In the data rows, 128 means zero.
Some points, one per row:
[131 108 135 103 181 115 196 207]
[ 98 160 129  76 106 187  83  80]
[119 154 100  85  91 209  93 128]
[ 73 168 113 121  86 181  97 132]
[148 112 186 120 204  64 202  86]
[149  75  63 179 152 122 127 115]
[111  95  94 156  87 180 106 105]
[122 149 173 111 160 104 128  98]
[105 123 137 112  27 160  56 106]
[209 141 164  99 125 116 146 190]
[115 112 155 143 128  96 135 139]
[131 107 164 107 213  12 204  88]
[ 97  70 131 106  66 188 109 100]
[103 159 104 119  88 190 100 114]
[138 137 122 153 163  39 159 170]
[222 123 122 139 139  89 167 162]
[ 63 217 128 137  47 141  77 147]
[117 131 150 158 150 118 137  61]
[144  98 189  56 207  73 198 135]
[118 167 157 113 148  94 128  98]
[148 116 192  92 189  58 195 123]
[159 106  66 188 140 128 125 106]
[155  78 115 167 165  72 170 159]
[116 152 187  78 136 114 112 134]
[139 190 152 138  83 139 135 180]
[116  91 171 107 109 145 167 167]
[132 180 155 127  89 132 132 167]
[198 129 144  95 130 121 168 195]
[154  94 222  52 244  91 186 140]
[167  43  58 193 157 144 124  56]
[182 124  72 158 122 158 114 148]
Then 10 other points, each followed by its number:
[ 99 125 149 173 143  79 142  86] 0
[145 159 204  63 200  56 183 111] 1
[115 119 177  96 121 146 148 153] 2
[157 128 119 166 154  93 166 183] 3
[104  88 158  98  43 182  75  88] 4
[134 158  83 148 146 116 134 149] 5
[135 120 151 144 111 109 141 111] 6
[ 82 122 121  82 124 163  79 105] 7
[108 176 156  27  39 164  12 149] 8
[217 177 123 128 146 111 160 222] 9
Which of these numbered points is nearest to each point below, looking only along the 2 directions in which the first points spread most? Its number follows each.
[110 111 152 162 142 102 145  82] > 0
[123 100 105 113 190 106 207 161] > 3
[124 167 176 104 118 112 124 140] > 2
[ 93 152 110 100 121 154  95 107] > 7
[126  85 165 148 130 119 138 101] > 0
[164 188 134 126 155  87 154 168] > 9
[161 103 141 136 159  94 152 165] > 3
[189 138  80 155 120 150 112 122] > 5
[115 184 138 177 133  89 144 125] > 6
[168 147 144 125 137  95 154 202] > 9
[ 87 127 102 105 106 149  97 102] > 7
[ 66 136 114 102 137 149  94  54] > 7
[130  76 198  12 217  67 222 154] > 1
[ 88 139 113  83 126 174  88  73] > 7
[136 144 202  67 198  52 184 141] > 1
[125 144 153 154 115 105 141 114] > 6
[112 131 133 117  34 183  64 113] > 4
[195 124 141  98 165 142 158 209] > 9
[ 56 189 168  49  97 165  27  49] > 8
[109 139 154 161 134 113 150 123] > 6
[118 145 160 163 125 118 139 119] > 6
[207 120  68 168 127 169 117 142] > 5
[129 104 176 112 150 129 126  83] > 6
[168 139 147  99 149 102 165 188] > 9
[152 156 190  60 193  76 187 169] > 1
[119 222 170  92 106  88 118 166] > 2
Here are 10 other points, each followed by its number:
[137 150 168 112 108 126 131 146] 0
[142  71  98 189 176  47 179 158] 1
[ 79  89 130 123  63 144  84 109] 2
[158  58  34 207 147  97 138  12] 3
[119 146 158 146 126 110 136 110] 4
[144 137 174  94  96 139 126 156] 5
[ 89 148 148  68  61 115  39  81] 6
[188 116  87 146 141 162 108 108] 7
[162 135  27 229 150 127 140 117] 8
[145 144 146 150  80 125 142 160] 9
The same question for these:
[101 147 106 138  90 162 105  80] > 2
[150 153  77 187 132 130 121 118] > 7
[ 96 133 148 143 177 133 148 119] > 4
[190 143  78 168 117 141 120 120] > 7
[150 192 200  91 101 172 118 157] > 5
[130  49  47 202 170 125 168 108] > 3
[122 102 169 135 131 109 133 116] > 4
[164  94  56 204 123 128 130 113] > 8
[149  86  99 217 175  90 209 179] > 1
[ 77 202 156  86  73 138  43 115] > 6
[178  66  49 222 144 151 132  63] > 3
[108 137 144 172 131  92 143 146] > 4
[ 71 165 165  79  69 135  34 104] > 6
[ 39 200 138  72 115 179  71 138] > 6
[109 157  91 145  80 164 110 127] > 2
[185 163 123 147 124  99 163 198] > 4
[134  52 110 171 180 103 213 175] > 1
[139 117  81 144 172 129 116 100] > 7
[123  54 154 135 229  27 229 110] > 1
[156 118  75 170 135 134 123 127] > 7
[ 94 115 112  73 118 136  91  68] > 9
[154 119  76 162 139 107 113 121] > 7
[176 134 128 139 146  82 162 185] > 4
[152  96  52 209 158 121 131 124] > 8
[ 91  97  96 129 160 177 101  34] > 7
[173 101  60 180 151 117 120  52] > 8
